Here are some points:
[-0.98 -0.42  0.27 -0.31 -0.99 -0.14 -0.82 -0.13 -0.43 -0.64  0.47 -0.14]
[ 0.33 -1.   -0.55  0.87  0.59  0.73 -1.38 -0.03 -0.28 -0.33 -0.89  0.5 ]
[ 2.44  0.59 -2.15 -0.35  0.95 -0.73 -0.98  1.08 -0.27  0.27 -0.38 -2.6 ]
[ 0.64 -0.73  0.08 -0.35 -0.31 -0.18  0.4  -0.67  0.11 -0.93  0.05 -1.07]
[ 0.55  0.05 -0.82 -1.25  1.83  0.12  0.26  0.51  1.06  0.46 -0.37 -0.15]
[-0.72 -0.18  0.63 -0.28 -0.34  0.9   0.02  0.69  0.27 -0.19  0.68  1.09]
[ 0.3   0.57 -0.32  0.13  0.25 -0.19 -0.66  0.34  0.24  0.26 -0.03  0.49]
[ 0.8   0.5  -1.24  0.74  0.25  0.79 -0.95  0.13 -0.56  0.29 -0.76  0.42]
[-0.47  0.96 -0.1  -0.99  0.55  2.25  1.41  0.27 -0.78  0.27  1.43  1.78]
[-0.37  0.13 -0.95 -0.24  1.47  0.88 -0.66  0.27  0.76 -0.16 -0.27 -1.16]
[-1.09  0.29  0.13 -0.66  0.7   0.77 -0.1  -0.1   0.38 -0.73 -0.91  0.14]
[-0.64 -1.22  0.14 -0.63 -0.41  0.77 -0.23  0.12  0.17  0.76 -0.54 -1.02]
[-0.1  -1.34 -0.05 -0.36 -1.65  0.14 -0.38 -0.33 -1.17  1.56  0.19 -0.03]
[-1.49  1.22  0.43  1.98 -0.23  3.27  0.77  1.29  1.16  0.12 -0.83  2.68]
[ 2.01  0.29 -0.58 -0.94  1.02 -0.46  0.79  0.16 -0.55 -0.81 -0.06 -0.38]
[ 0.12  0.61  0.44  1.23  1.66 -0.38  1.72  0.95  0.26  0.45  0.83  0.13]
[-0.21 -0.73  0.25 -0.42 -0.75  0.35 -0.03 -0.46 -0.62  0.25 -0.22  0.03]
[-0.09 -0.69  0.56 -0.91  0.11 -0.47  1.07  0.63 -0.44  0.54  1.18 -0.11]
[ 0.26 -0.32  2.89 -0.02  1.44  0.29 -1.35  1.52  0.07 -0.25 -0.86 -0.38]
[-2.69 -0.07  1.7   1.35 -0.37  2.11 -1.82  1.15  1.04 -0.8   0.28  2.42]
[ 1.27  0.7  -0.98  0.02  1.36 -2.75  2.67  0.27  0.96 -0.31  2.17 -1.48]
[ 1.78 -1.78 -0.14  0.79 -1.13 -1.42 -0.78 -1.52 -0.89 -0.67 -0.22  0.77]
Here are 11 more points, each followed by its number:
[-0.97 -1.73  0.18 -0.61 -0.5   1.04 -0.28  0.02  0.22  1.07 -0.56 -1.09] 0
[ 0.43  1.16 -0.2  -0.43  0.53 -1.6   0.45 -0.52 -0.3   0.48 -0.28 -2.74] 1
[-2.27 -0.58  1.49 -0.5  -0.48  1.85 -0.75  3.05  0.2   1.64 -0.03  0.25] 2
[-0.18  0.42 -0.44 -0.24  0.03 -0.37 -0.27 -0.63 -0.56  0.53  0.33 -1.08] 3
[ 0.3  -1.08  1.75 -0.33 -1.6  -0.01 -0.67  0.78  0.2  -0.29 -1.4   1.95] 4
[ 1.13 -2.55  1.47 -0.3  -1.04 -1.07 -1.92 -0.2   0.37  0.37 -1.56  0.69] 5
[ 0.46 -0.44  0.71  0.25 -0.47  0.4   0.1   0.06 -0.26 -0.37 -0.55  0.66] 6
[-0.3  -0.16 -0.04  0.27 -0.6   0.24  1.28 -0.16 -0.04  0.39  0.97 -0.27] 7
[ 1.37 -1.5   0.04  0.58 -1.09 -1.08 -0.63 -1.21 -0.6  -0.6  -0.07  0.81] 8
[-2.63 -0.22  1.18  1.03 -1.96  1.84 -0.33 -0.54  0.31 -0.79 -0.57  1.9 ] 9
[-0.16 -1.13  0.32  0.25 -0.8  -0.04 -0.61 -0.32  0.88  0.4   0.22  1.44] 10
Which two of these numbered points are nearest to each point below by angle, seen from the average point of the first points? Their numbers follow each, nearest first.
[ 0.97 -1.02 -0.36  0.54 -0.62  0.41 -3.04 -0.46 -0.76  0.12 -2.95 -0.21] > 5 8
[ 0.11  0.19 -1.05 -1.92 -0.73 -1.65  2.75 -0.12  2.29 -1.92  1.21  3.43] > 10 7
[-0.3   0.23 -1.53  0.59  0.42  2.31 -0.43 -0.37 -0.01 -0.92 -0.98  0.7 ] > 9 6
[-0.97  0.4   0.17 -0.53  0.67  0.52 -0.15 -0.04  0.43 -0.7  -0.83  0.54] > 9 4
[ 0.28 -1.31  1.42 -1.74  0.58 -0.25 -0.92 -0.12 -0.97  0.31  0.07 -1.4 ] > 0 5
[-0.25 -0.3   1.09  0.37 -1.28  0.53  0.27  0.13 -0.43 -0.09 -1.19  0.26] > 6 4
Now 11 new points, numbered from 0 again:
[-0.69 -1.23  0.07 -0.39 -0.53  0.7  -0.05  0.06  0.13  0.89 -0.35 -0.88] 0
[ 0.08 -0.73 -0.16 -0.1  -0.98  0.02 -0.19 -0.33 -0.65  0.87  0.06 -0.07] 1
[ 0.43  1.49  0.24  0.32  1.04 -0.97 -0.15  0.72  0.08 -0.09 -0.09  0.15] 2
[ 0.89 -1.83  1.1  -0.05 -0.74 -0.74 -1.5  -0.22  0.19  0.23 -1.3   0.52] 3
[ 0.63  0.17 -1.11 -1.69  2.52  0.27  0.34  0.91  1.38  0.64 -0.49 -0.38] 4
[-1.73 -2.51  1.45 -0.98 -1.74  1.9   1.1   0.12  0.89  1.47  2.22  2.23] 5
[-1.11 -2.06 -0.1   0.7  -0.91  1.25 -2.06 -0.3  -0.17  1.07  0.71 -0.73] 6
[-1.28  1.05 -0.13  0.84 -0.37 -0.15  0.83 -0.7   0.43  1.52  1.1  -1.23] 7
[-2.04 -0.54 -1.    0.1  -0.25  0.78  0.4  -1.17  0.23  0.53  1.01  0.2 ] 8
[ 0.37 -0.52  1.04  0.3  -0.56  0.46 -0.04  0.04 -0.37 -0.52 -0.66  0.85] 9
[-0.35  0.54 -0.83 -0.27 -0.03 -0.63 -0.35 -1.24 -0.95  1.02  0.65 -1.65] 10
The same question for these:
[ 1.79 -1.87 -0.84  0.39 -1.03  0.35 -5.07 -0.97 -1.36 -0.07 -4.84 -0.42] > 3 6
[ 1.29  1.07 -1.16 -0.5   2.19  1.34 -0.31  1.5   1.03 -1.37 -0.12  0.45] > 4 2
[-0.48 -0.56  0.91 -0.28 -0.44 -0.07 -0.1   0.42  0.07  0.4   0.31  0.41] > 5 1
[-1.57  0.65  0.29 -1.14  0.97  0.89 -0.31  0.08  0.76 -0.84 -0.87  0.57] > 4 8
[ 0.55  0.26  0.59 -0.23  0.26  0.45 -0.36  0.6  -0.39 -1.2  -1.89  0.68] > 9 3
[ 0.83  3.06  0.05  0.7   2.32 -1.82 -0.03  1.73  0.37 -0.21 -0.22  0.54] > 2 4
